Some points:
  -0.317  -0.874   0.086   1.067   0.459   1.704   0.197  -1.304   0.055   1.415  -1.073   1.026   1.203  -0.810   1.336   0.311   1.467   0.774  -0.084  -0.587  -0.777   0.565  -1.102   1.460
  -0.926  -2.557  -0.925  -0.695   0.093   0.019   0.623   0.368  -0.570  -0.594   0.075  -1.173  -1.799   1.112  -0.396   0.767   0.619  -1.327   0.340   2.552  -0.514   0.090  -0.190   0.659
   0.903   0.630   2.031  -1.829  -0.708   1.199   1.718   0.435   0.482  -0.520  -0.192  -1.282   1.123   0.389   1.258  -1.787   1.041   0.380   1.013   0.159  -0.045   0.593  -0.157  -0.209
   1.122   0.985  -0.371  -0.259   0.542  -0.793  -0.216   0.781   0.498  -1.324  -1.739   1.233  -0.776   0.669   1.109  -0.044  -0.368   1.282   0.597   0.642   1.274  -0.300   1.288   0.343
   0.816   0.236  -2.023   0.308  -0.298  -0.058  -0.010   0.095   0.444  -1.410   0.062   0.057   1.705   0.421   1.109  -1.354  -0.965  -0.294  -0.308  -1.230  -0.693  -0.204   0.417  -1.328
   0.521  -0.781  -1.419   0.504   0.662   0.658  -0.111   0.081  -0.412  -0.072  -0.247   2.866  -1.339  -0.428   1.208   1.356  -2.370   0.515  -1.371   0.614  -0.489   0.783  -0.915   0.203
   0.272   0.613   0.690  -0.427   0.623   0.121   0.668  -0.979  -0.406  -0.512   0.556  -0.209   0.123   0.239  -1.180   0.582  -0.417  -1.277   2.717  -1.161  -2.379  -0.066  -1.382   0.399
   0.527   0.078   0.842  -0.844   0.019   1.002   0.208  -0.280   0.534  -1.135  -0.380  -0.432  -2.321  -0.924   0.196  -1.304  -0.654  -0.535   1.584  -2.003  -0.099  -1.892   0.535   0.685
  -0.361   1.237  -0.588  -1.802   0.859   1.049  -0.314   0.787  -1.289  -0.949   0.337  -1.267   0.376  -0.353   1.759  -2.128  -1.196  -0.506   1.603   1.775  -1.531  -0.063  -1.555  -0.932
   0.144   1.984  -0.077  -1.073  -0.385  -0.470  -0.921   0.195  -0.306   1.116  -0.368  -2.609  -0.029   0.776  -0.740   0.838  -0.709  -0.621  -1.058  -0.944   0.133   0.125  -0.049   0.983
  -0.144   0.270  -0.515  -0.387  -0.996   0.855  -0.809   1.859  -1.241   3.235   0.787   0.415  -0.363   1.581  -1.548   1.185  -1.215   0.044   1.865   1.291  -0.447  -0.874   0.526  -1.103
  -0.495  -0.582   1.965  -0.985  -0.968  -0.193  -0.067   0.112   0.860  -0.124   1.016  -0.389   1.027   0.402   0.418   0.427   0.083  -0.033  -0.511   1.873   0.180  -1.014   0.152   1.430
   1.378  -0.961   1.143   2.259   1.274   0.070   0.625  -1.291  -1.572   2.279   0.604  -0.350  -0.200   1.227   0.031  -0.285  -1.884  -0.129  -0.807   0.393  -0.713   0.838  -1.446   0.956
  -1.283   0.297  -1.145   1.538   0.445  -0.231   1.614  -0.134   0.472  -0.064   0.762  -0.311  -1.380   0.911   0.408   0.352   0.185   1.734  -0.998  -0.557   0.167   1.993  -2.212   1.273
   0.985  -0.764   0.245   0.563  -0.514  -0.010   1.478   0.939   1.993   1.045   0.287   1.516  -0.620   1.286  -1.022  -0.793   1.165   1.123   0.242   1.129  -0.183  -0.503  -0.517   0.996
  -0.034   0.878  -0.119  -0.534  -1.590  -0.049   1.125  -1.890   0.515   0.302   1.382  -0.756  -0.713   1.369  -0.067   0.221   0.092  -1.740  -0.230  -0.829   0.980   0.169  -0.364  -0.419
   0.900  -1.490  -1.271   1.218   1.952   0.177   0.924   0.244   1.705   2.010  -0.136  -0.337  -0.382  -1.358  -1.296  -2.318   0.976  -0.795  -0.537  -0.934  -1.758  -0.662  -1.406  -0.493
  -0.912   0.788   0.394   0.593  -1.326   1.204  -0.416   1.051  -1.002   0.346  -1.439  -0.343   1.402  -1.772  -0.505   0.359  -1.496  -0.311  -1.436   0.221   0.124   1.831   1.224  -0.235
   0.975  -1.051  -0.536  -0.578  -0.648  -0.090   0.442  -0.140   0.453  -0.968  -0.261  -1.691  -0.795  -0.873  -0.881   0.221  -0.645  -1.423   0.993   1.057  -0.261   0.608   0.082  -0.058
  -0.245  -0.838  -0.920  -0.935   0.424   1.050   0.155   1.171   1.212   2.367  -0.818   0.106   0.602   0.385   0.133  -0.147   0.414   1.358  -1.253   0.582   1.459   1.086  -2.153  -0.309
   0.604  -1.312   0.555  -0.748  -1.478  -0.313   1.146   1.165  -1.264   1.401  -0.299   0.263  -0.810  -1.653   0.552   1.064   0.460  -1.032   0.635  -0.312  -1.364  -0.122   1.315   0.329
  -0.611   0.954  -0.706  -0.806   0.148  -1.700   0.068  -1.178  -0.077  -0.333   1.019   0.651   0.856   0.163  -0.871  -1.569  -1.404   1.254  -0.239   1.105  -1.207   1.052   1.173   0.872
   0.828   0.680   1.034   1.025  -2.263  -0.515   2.154  -0.677  -0.326  -1.407  -0.763   0.198   1.632  -0.178  -0.050   0.476   0.522   1.413   0.276  -0.205   0.187  -0.452   1.362   0.426
   2.022  -0.190   1.554   3.017  -0.088   2.622  -1.896   1.016   0.606  -0.664  -0.606   0.158  -1.297   0.456   0.172   0.315   0.858  -0.504  -1.513  -0.356   0.011   0.250  -0.891  -0.861
   0.985  -1.137  -0.900  -0.084  -0.486  -0.096  -2.184  -0.969   0.462  -0.891   1.011  -0.553  -0.370   0.022   1.023   0.726   0.181   0.471   1.300  -1.006   1.044   0.505   0.429   1.026
   0.329   0.461  -0.151  -0.575   0.272  -0.669   1.210   1.228   0.673   0.034  -0.326  -2.003  -0.617   0.094   1.641   1.156  -0.639   1.250  -0.388  -0.680  -0.991  -0.508  -1.527  -1.010
  -0.150   0.517  -0.043   0.787  -1.359  -2.484  -1.396  -1.617   0.315   1.098  -1.197   0.226  -0.661  -0.816   1.023  -1.376   1.108  -0.876  -1.098   1.042   0.121   0.252   1.997  -1.910
   1.713   0.946  -1.752   1.122  -1.036   1.116  -0.624  -1.358  -1.641  -0.876   0.057   0.197   2.628  -1.264  -0.367   0.808   0.190   0.604   0.060  -0.420  -0.073  -0.643   0.047   0.197
  -0.976   1.815  -0.477  -1.372   1.237  -0.184  -0.582   0.720   0.819  -0.066  -0.018   0.411   0.840  -1.673  -1.030   0.083   0.232  -0.851  -1.138  -0.890  -0.146  -0.560   1.468  -0.025
  -0.880   1.368  -0.314   1.454  -1.377   0.043  -0.955  -1.578   1.713   0.246  -1.295  -0.806   0.726   0.379   0.257   0.115   1.197   0.700   1.278  -0.170  -0.635   1.061   1.118  -0.134
  -1.398   0.447  -1.609  -0.759   0.334   0.516   1.817   0.134  -1.457  -0.062   0.529   0.463  -2.228   0.205  -0.343   1.234   0.110   0.200  -0.034  -0.052  -0.206  -1.683  -0.305  -0.866
  -1.004   0.528  -0.177   0.416  -1.207  -0.778  -0.682   0.742  -0.801   1.378   2.876   0.048  -1.096  -0.603   0.919   0.659   1.984  -0.951   1.078  -0.622  -0.182  -1.322  -0.168  -0.805
   0.097  -1.356   0.781  -3.702   0.138   1.903  -1.976  -1.946  -0.045  -0.160   0.068   1.355   0.462   0.212   0.572   1.484   0.435   1.141   0.974  -0.115  -0.778   0.850  -1.311  -1.295
   1.129  -0.541   0.128  -0.152   1.927   0.518  -0.906  -0.598   0.824  -0.118   1.702  -2.186  -0.382   0.020   0.857   0.286   0.136  -0.811   1.046  -1.433  -0.021   2.172   1.926   0.320
   0.157  -0.438  -0.012   0.009   0.969  -1.081   0.258  -0.539  -1.585  -0.270  -1.014   0.129   1.092   0.758  -0.080  -2.061   1.025   0.182  -0.505  -0.487   0.893  -0.686   1.098   1.933
  -0.187  -0.808   0.541   0.620  -0.012  -1.538   0.271   0.403   1.036  -1.542  -1.678   0.113   1.202   0.232  -0.398  -0.229  -1.032   0.152   0.511  -0.917  -2.240   0.936   0.003  -1.676
  -1.398   0.684   1.740   2.078   1.060   0.755  -0.926   1.520   0.180   0.373  -0.919   1.976  -1.359   2.034   1.173  -0.824  -0.248   0.402   0.472  -0.413   0.041   0.109   1.450  -0.660
  -0.567   0.431  -0.925   1.093  -0.223  -2.223  -0.492   1.709  -1.645  -0.135  -0.644   0.032   0.409  -1.008  -0.318  -0.954   0.716   0.444   1.063   0.062  -0.074   1.335  -0.164  -0.949
  -0.840  -0.579   2.180   1.479   0.398  -0.396   0.667  -1.232  -0.767  -0.706  -0.202  -0.556   0.339  -0.289  -1.580  -0.628  -0.353   1.407   1.579   0.474   2.106   0.359   0.373  -2.639
  -1.205   1.475   0.330  -0.143   0.118  -0.632  -1.881  -1.459  -0.516  -0.078  -0.946  -1.194  -1.056   1.182  -0.947   0.339   0.823  -0.522  -0.046   1.782   0.382  -1.881  -1.628   0.144
  -0.993  -0.969  -1.065  -1.983  -2.518   1.881  -0.957  -0.674  -0.152   0.519  -0.718  -0.358  -1.609   0.862  -1.646  -1.238  -0.912  -0.633  -0.189  -1.435   0.517  -0.346   0.907   0.483
   1.132   0.137  -0.687  -1.579   0.536  -2.526   0.032  -0.946  -1.969   1.129  -0.474   1.319   0.894  -0.814  -0.026  -0.126   1.687   0.848   0.663  -0.722   1.353   1.504  -0.164  -1.064
   1.106   0.297  -0.005  -1.316   0.511   0.496   0.615   1.909  -0.472  -0.493  -0.298  -1.472  -1.923   0.959  -0.078  -0.927   0.772   0.223  -0.668   0.156   0.349   2.577   0.700   0.363
  -1.904  -0.070  -1.292   1.056  -0.558   0.211   0.366   0.716  -1.432  -1.550   0.210  -0.527   2.079   1.628  -0.118   0.835   0.201  -0.077  -1.019  -0.990   0.287  -0.700   0.916   0.584
   1.462   0.806  -0.173  -0.640   0.640   0.929  -0.576   0.088  -0.769   0.747   0.422   0.860  -0.463   1.079  -1.229   0.921   0.485  -1.230  -0.836  -0.107  -0.083  -1.977  -0.457  -0.752
  -0.490   0.264   1.706  -1.872  -0.515  -0.797   0.242  -0.009   1.230  -0.142   0.128   0.042  -0.024   0.726  -0.202   1.004   0.060  -0.601  -1.052  -1.984  -1.857   0.080  -0.733   1.136
  -0.226  -0.166   0.940  -1.012   0.359   0.110   1.044  -1.339  -0.107   0.240   0.901   0.367  -0.399  -0.516  -0.273   1.386  -1.594  -1.052   0.393  -0.742   2.793  -0.262   0.223  -0.078
  -1.624  -0.737   0.248   0.371   1.730   0.596  -0.958   0.330  -0.170  -0.869   1.127  -0.397   1.950  -1.983  -1.378   0.172   0.270   0.085  -0.489   0.916   0.698   1.231   0.970  -0.379
These points spread out most along one direction. Take the direction at right angles to it along which they spread out most. Then take the direction at right angles to both along which they spread out most. Go by this last direction. How many in every 100 of the points above lie lower along it than each point below? Round to a whole number. More than half of the points above lie lower than the first one.
   0.229  -0.347   0.582  -1.041  -0.650  -0.602   0.130   0.333  -0.005  -0.323  -0.736   0.823   1.057  -0.286   2.358   0.705  -0.371  -3.688  -0.341   0.706  -0.358   0.465  -0.543   0.874 -> 67
  -1.102  -0.014  -0.110   1.075   1.189  -1.291  -0.420   0.974  -0.082  -0.207   1.867   1.544   1.768   1.489   0.216  -1.417  -0.071   1.766  -1.140  -0.557  -0.870  -0.505   1.696  -0.289 -> 21
  -0.992  -1.374   0.538  -0.904   0.356   0.056   0.783   0.121  -0.870   1.265   0.209  -2.489  -0.825  -0.933   1.815   0.547  -0.655   1.094  -0.538   0.391  -0.448  -1.608   0.748  -0.396 -> 52
  -0.369   1.367  -0.354   1.727   0.126  -2.076  -1.333   1.203   2.114   0.055  -0.872   0.040   1.566  -0.437  -0.279   1.913  -1.061   0.823   1.436   0.151   0.615  -0.590   0.141   0.941 -> 21
   2.289   1.048   0.773  -0.994   1.229   0.074   0.094   0.575  -0.406  -0.353   1.015  -0.310   0.028   0.178  -0.552   1.355   1.368   0.142  -1.555   1.445   0.000  -2.157   0.529  -1.328 -> 19
   0.693   0.305  -0.533   1.207   0.884   0.289  -0.106   0.109  -0.220   0.310  -0.874   0.613  -1.974  -1.116  -0.899  -0.593  -0.011   0.059   0.311   0.762   1.113   0.381  -1.572   2.432 -> 40
  -1.369   0.893  -0.218   0.674   1.496   1.715   2.116  -0.207   1.148  -0.071  -0.758   2.254  -0.046  -0.161  -0.162   0.522   1.445  -1.771  -0.681   0.940  -0.060   0.722  -1.172  -0.689 -> 42
   1.131  -0.134  -0.266   0.218  -0.916  -0.429   0.171  -0.567   0.381  -2.381   0.592  -0.568  -0.268  -0.104  -1.622   0.798   0.208  -0.447  -0.906  -0.062  -0.720   0.480   0.380  -0.661 -> 67
   0.114  -0.184   0.761   0.054  -1.932  -0.390  -0.467   1.702   0.840  -0.924   2.316   0.995   1.345  -0.373  -0.849  -1.710  -1.169   0.113  -0.024  -0.416   1.826  -0.264  -0.425   0.297 -> 44
  -0.753  -1.071  -0.724  -0.478   1.398  -0.487  -1.115  -0.220  -0.049  -1.423   0.000  -0.415   0.551   0.499   0.917  -0.250  -0.306  -0.509   1.195   0.293   0.271  -1.246   0.631   1.292 -> 67
  -1.336  -1.243   1.000   0.804  -1.231  -1.690  -1.301   0.403  -0.829  -2.027   0.049   1.137  -1.189  -2.085  -0.531  -0.202   0.629   1.913  -1.827  -0.791   0.083   0.265  -1.059  -0.054 -> 27
  -0.093   1.055   0.519   0.863   0.526   1.836   1.140  -1.271   1.313   1.308   1.423   1.122  -0.408  -1.586   1.278  -0.823  -0.482   1.374  -0.111   1.681   1.274  -0.722   0.632   0.538 -> 40
   0.621  -1.908  -0.907   1.307   0.348   0.018   0.496  -0.814   1.578   1.528  -2.100   0.429   0.736   0.452  -0.276  -0.434  -0.918  -0.727  -0.293  -0.061   1.923  -1.457  -0.891   0.029 -> 31
